In the data rows, the value 128 means zero.
Some points, one per row:
array([163., 147., 127., 155., 150., 117., 121., 158., 113., 130., 136.,
       169.])
array([160., 154., 152., 112.,  73., 131., 167., 153., 183., 117., 144.,
       117.])
array([133., 229., 129.,  89.,  52.,  60., 171., 172., 194.,  95., 163.,
       153.])
array([167.,  65., 108., 190., 202., 179., 224., 117.,  54., 157.,  46.,
        71.])
array([155., 117., 142., 127., 136.,  90., 114., 137., 125., 110., 136.,
       178.])
array([115., 131., 145., 119., 133., 141., 107., 119., 115., 130., 113.,
       112.])
array([ 95.,  97., 131., 144., 109., 116., 131., 126., 146., 128., 143.,
       147.])
array([ 87., 136., 123.,  72., 105., 116., 157., 111., 175.,  89., 130.,
       129.])
array([102., 127., 140., 122., 111., 186.,  90., 115., 153., 119., 133.,
       172.])
array([ 25., 111.,  98.,  98., 200., 189., 142.,  97.,  99., 128., 120.,
       148.])
array([151., 157., 106., 136., 140., 106.,  95., 151., 106., 118., 144.,
       193.])
array([128., 126., 124., 165., 128., 121.,  77., 138., 152., 151., 146.,
       136.])
array([139., 116., 133., 130., 136., 120., 107., 138., 140., 136., 126.,
       128.])
array([127., 132., 137., 132., 123., 114., 103., 122., 114., 144., 133.,
       143.])
array([100., 111., 133., 153., 126., 147., 150., 113., 111., 146., 109.,
       114.])
array([153., 143.,  87., 121., 104.,  81., 153., 131., 147., 154., 146.,
       122.])
array([130., 110., 129., 150., 107., 162., 157., 129., 172., 160., 149.,
       110.])
array([124., 126., 125., 141., 135., 135.,  99., 139., 141., 133., 113.,
       123.])
array([170., 129., 111., 148., 116.,  99., 141., 111., 107., 145., 127.,
       116.])
Then 10 other points, each followed by its number:
array([125., 142., 115., 117., 132., 111., 106., 128., 118., 131., 149.,
       120.]) 0
array([140., 152., 120., 137., 146.,  92., 114., 173.,  99.,  98., 151.,
       171.]) 1
array([110., 128.,  90.,  77.,  72., 106., 177., 147., 188.,  93., 135.,
       148.]) 2
array([191., 142., 106., 167., 109.,  86., 154., 125.,  97., 189., 103.,
       116.]) 3
array([102., 146., 149., 126., 138., 156., 133., 114., 145., 120., 115.,
       119.]) 4
array([159.,  37.,  80., 168., 208., 167., 255., 139.,  43., 185.,  45.,
        78.]) 5
array([168.,  81., 110., 158., 192., 159., 198., 161., 109., 162., 105.,
       104.]) 6
array([162.,  98., 131., 191., 201., 172., 191., 129.,  83., 155.,  63.,
        69.]) 7
array([154., 108., 191., 167., 159., 117., 176., 137., 100., 148.,  91.,
       117.]) 8
array([125., 133., 125., 123., 117., 139.,  90.,  97., 157., 137., 144.,
       101.]) 9
Which of these numbered points is nearest to each point below by angle, seen from the average point of the first points? Its number follows each.
array([142., 111., 118., 149., 145., 145., 157., 124., 112., 139.,  99.,
       102.]) > 7
array([186.,  30., 177., 160.,  75.,  78., 255., 151., 126., 203.,  94.,
       119.]) > 8
array([154., 122., 120., 148., 119.,  97., 145., 121., 109., 148., 120.,
       134.]) > 3
array([146., 126., 145., 124., 134.,  96.,  96., 119., 117., 104., 130.,
       123.]) > 0
array([117., 139., 134., 117.,  86.,  89., 137., 138., 150., 121., 134.,
       147.]) > 2
array([ 55., 127., 111.,  90., 181., 255., 176.,  67., 109., 130.,  68.,
        63.]) > 4
array([131., 141., 106., 176., 142., 126., 132., 142., 172., 142., 123.,
       163.]) > 6
array([123., 107., 139., 164., 137., 149., 106., 144., 142., 154., 132.,
       150.]) > 6
array([173., 164.,  58., 136., 184.,  84.,  87., 193.,  84.,  48., 180.,
       174.]) > 1
array([ 81., 123., 158., 103., 153., 149.,  75., 131., 120.,  90., 100.,
       114.]) > 4
array([114., 131., 119., 107., 116., 139.,  81., 149., 119., 118., 142.,
       109.]) > 0
array([126., 114., 123., 109., 121., 135., 101., 111., 159., 129., 129.,
       137.]) > 9
array([150., 124., 119., 132., 126., 111., 146., 128., 126., 154., 115.,
       115.]) > 3
array([ 97., 132., 113., 115., 103., 125., 126.,  95., 145., 143., 134.,
       121.]) > 9
array([147., 118.,  94., 145., 138.,  84., 141., 182.,  85., 120., 157.,
       194.]) > 1
array([161.,  85.,  88., 154., 177., 162., 189., 107.,  88., 152.,  93.,
        79.]) > 5
